128 stands for zero in the data rows.
Some points, each followed by its number:
100 170 116 150 145 150 113 124 170 84 120 107 102 98 91 110 116 186 97 103 122 149 102 109 149 174 156 119 114 89 128 70 0
131 116 139 133 137 97 144 132 91 179 133 174 189 140 181 100 180 121 99 91 125 134 143 130 121 98 99 114 180 153 107 167 1
190 147 95 118 133 107 125 98 171 79 135 103 151 69 109 177 96 109 159 164 93 108 105 154 167 158 145 138 44 177 175 100 2
106 166 155 143 128 133 98 120 125 157 133 141 181 77 137 91 161 141 118 100 130 123 120 115 129 136 149 123 138 118 111 128 3
66 149 191 134 103 177 134 113 101 163 127 66 138 92 121 65 147 170 158 149 129 130 117 116 86 105 153 123 146 120 130 113 4
177 152 99 108 106 109 133 100 171 88 114 87 127 92 116 164 102 105 183 163 95 95 119 159 174 141 152 141 58 150 163 115 5
134 132 112 167 130 102 124 129 132 145 141 150 150 122 124 119 173 140 85 85 118 139 126 120 157 134 125 116 156 124 95 120 6
155 126 74 134 102 147 116 141 166 17 108 97 100 160 73 185 68 122 132 131 132 107 107 133 186 162 162 133 77 117 134 101 7
68 109 159 131 68 172 145 129 112 145 119 101 81 109 110 96 144 134 191 195 127 136 125 139 48 60 144 148 151 101 133 165 8
169 142 76 168 128 95 93 108 176 117 125 158 193 90 133 104 187 148 61 56 117 141 146 126 210 160 148 123 95 138 94 102 9
139 89 79 138 126 131 84 153 170 104 112 162 78 255 108 166 134 116 81 105 136 108 155 83 153 184 85 148 162 64 110 137 10
84 97 162 189 101 150 128 182 101 178 112 156 206 99 125 45 227 177 91 53 164 135 140 124 106 61 132 117 191 110 45 146 11
115 134 146 62 127 115 109 103 135 148 169 109 90 185 178 166 102 75 188 187 114 97 157 118 110 170 99 135 118 125 188 139 12
54 207 211 113 134 181 143 71 90 171 142 71 78 42 145 81 84 173 183 182 124 157 89 128 50 110 144 112 122 133 142 99 13
139 99 102 139 148 116 93 144 156 100 127 136 99 244 128 149 141 103 105 123 128 108 169 126 158 170 105 162 159 92 116 149 14
81 98 154 162 105 182 123 168 113 128 111 100 141 144 78 91 145 173 127 101 143 134 120 126 115 87 148 130 167 87 83 127 15
165 113 101 116 147 103 145 134 146 178 119 169 147 134 148 141 136 106 86 104 140 134 143 125 143 127 110 117 139 141 117 143 16
134 95 122 129 144 101 153 149 100 159 149 163 100 168 147 150 130 116 80 131 149 143 138 126 97 95 96 144 173 101 126 156 17
170 111 82 143 145 116 163 135 149 92 100 133 150 89 100 141 131 132 98 92 135 125 117 148 146 129 144 121 99 127 109 105 18
54 162 207 91 106 153 157 98 87 187 160 98 120 68 169 85 131 125 179 188 100 136 122 139 56 90 125 119 133 163 179 135 19
120 138 122 151 155 168 162 165 86 107 105 136 112 100 100 115 124 183 108 108 157 159 98 123 97 104 139 118 155 101 107 133 20
184 111 87 106 148 124 138 157 153 78 113 120 92 181 99 185 89 89 132 138 140 109 140 133 145 153 132 145 101 131 115 138 21
117 108 119 129 151 163 164 185 76 110 88 153 114 179 95 156 141 169 123 94 176 135 107 117 97 74 125 135 179 121 68 153 22
141 175 134 141 101 145 90 105 197 67 135 58 155 36 78 108 93 162 168 122 105 115 103 144 184 182 208 102 54 145 141 63 23
58 72 164 160 113 236 136 182 77 162 97 146 124 174 112 78 182 158 109 103 181 124 140 103 82 72 102 147 224 70 57 169 24
118 121 141 107 141 157 152 150 107 119 113 123 100 135 103 152 92 140 153 147 150 132 106 142 105 99 148 136 150 115 123 131 25
212 120 61 147 173 94 138 158 152 96 97 164 172 131 116 154 139 101 88 76 147 113 134 145 186 159 124 126 90 169 105 118 26
128 132 124 166 156 149 163 165 110 110 89 139 127 97 100 119 95 163 90 96 149 165 98 130 117 88 148 124 164 107 89 125 27
139 124 101 169 153 109 127 135 132 136 114 150 161 107 129 98 193 157 56 71 128 152 142 111 163 123 129 123 142 121 79 128 28
86 116 140 110 120 154 134 121 129 130 137 126 66 177 162 125 122 119 152 167 117 123 150 100 116 131 108 142 137 95 145 152 29
100 123 155 117 148 168 167 150 88 113 118 117 78 129 98 152 84 129 164 162 160 152 99 136 53 91 115 128 157 115 138 149 30
New points follow, each followed by the numbers of its two nearest points above, nearest first.
174 135 146 104 135 81 134 92 109 166 174 138 165 74 192 151 129 95 128 162 150 133 131 180 139 118 119 125 83 205 155 148 >> 16 2
97 128 186 107 121 115 144 119 73 187 146 140 137 128 182 117 147 132 151 141 142 130 126 124 100 111 108 113 160 152 136 151 >> 1 19
129 114 127 125 141 125 152 135 85 154 109 166 130 160 139 134 127 135 127 107 140 162 133 112 111 95 98 123 162 142 117 177 >> 17 1
158 102 77 103 166 140 141 164 126 88 88 144 50 199 100 174 90 111 146 144 139 125 143 115 139 149 111 144 148 88 125 169 >> 21 14
56 131 164 148 99 177 113 121 117 142 119 102 106 126 106 94 132 173 115 117 138 142 102 96 89 98 135 138 151 82 91 130 >> 15 4
82 115 156 185 116 158 121 141 125 157 115 140 193 63 129 40 213 187 87 57 133 142 127 115 120 85 141 116 177 110 63 132 >> 11 3
151 93 84 128 118 117 88 132 160 116 155 142 110 249 139 142 143 92 117 137 111 83 172 101 163 169 97 154 145 99 131 151 >> 14 10
177 134 121 114 124 63 126 100 144 157 161 149 137 106 178 138 134 71 123 128 104 133 162 161 142 136 104 127 104 164 162 141 >> 16 6
149 152 104 132 130 83 141 117 139 110 116 133 129 61 117 135 118 188 118 112 123 164 112 134 133 133 147 112 112 130 138 107 >> 18 0
161 103 85 130 135 143 121 159 159 61 105 113 113 151 61 154 84 145 134 116 141 138 112 130 155 148 163 142 102 123 103 101 >> 7 21
154 157 159 107 131 84 146 86 120 179 147 147 160 41 192 135 135 100 147 158 105 142 118 177 101 85 115 113 105 193 168 141 >> 19 16
169 146 167 98 132 58 149 83 121 184 166 140 164 53 192 137 126 82 144 152 113 138 129 183 126 133 115 108 94 177 176 125 >> 16 2
62 104 162 178 115 179 135 163 77 184 98 142 202 103 127 50 203 165 93 69 141 136 129 128 110 73 135 120 188 110 51 161 >> 11 15
178 178 116 111 101 76 90 73 183 114 141 119 225 50 181 104 162 98 143 121 87 95 146 144 185 211 151 94 25 210 182 89 >> 2 5
124 135 136 121 116 113 112 133 122 163 137 139 164 104 172 105 176 115 130 118 120 117 136 129 134 129 116 111 128 132 130 103 >> 3 6
162 120 135 57 139 112 157 138 129 127 146 130 65 163 155 171 62 64 155 196 133 104 130 150 105 131 105 137 136 136 186 151 >> 12 29
163 125 87 142 145 132 119 118 162 45 105 102 104 169 78 161 83 128 129 132 136 110 123 117 155 159 155 134 96 114 121 109 >> 7 21
